Each scene shows the same named points in several views, each turned, perhaps mirrored, and shifted as a whole.
A view may leave some points out, and in a few views one point is out of place. Which views, in the order they come, and which point in each? Write no view if none.
Scene 1:
view 1:
  k436 [  7 -61   1]
  k960 [  9 -44  -7]
  k652 [ 24 -45  10]
  k818 [ 36 -55 -17]
  k788 [ 35 -59   0]
  k236 [ 30 -42   2]
view 2:
  k960 [  8  34 -22]
  k928 [-2 39  0]
  k236 [-6 33 -3]
  k788 [ 2 26  8]
  k953 [ 16  36 -12]
  k436 [ 22  26 -12]
  k818 [-10  10 -11]
  k652 [ 2 36  1]
view 3:
  k960 [-31 -10 -25]
  k788 [-17  17 -33]
  k652 [-20  10 -23]
  k928 [-23  11 -19]
  k436 [-15 -12 -36]
view 4:
  k960 [-65   8 -24]
  k236 [-60   1 -45]
  k788 [-49   9 -50]
  k953 [-53   9 -23]
  k818 [-73  21 -50]
  k928 [-56  -4 -41]
view 5:
  k652 [  3 -19  36]
  k818 [ 20 -40  51]
  k788 [  2 -19  48]
  k953 [ 20 -12  29]
  k236 [  4 -28  37]
  k960 [ 23 -24  26]
  k928 [  1 -23  33]
view 6:
  k436 [-49  28  35]
  k928 [-31  29  12]
  k236 [-27  23  16]
  k652 [-32  31  16]
  k953 [-50  27  24]
  k788 [-24  35  24]
  k960 [-48  15  22]
  k818 [-20   9  34]
Views that do not fit: view 1
  moved in view 1: k788
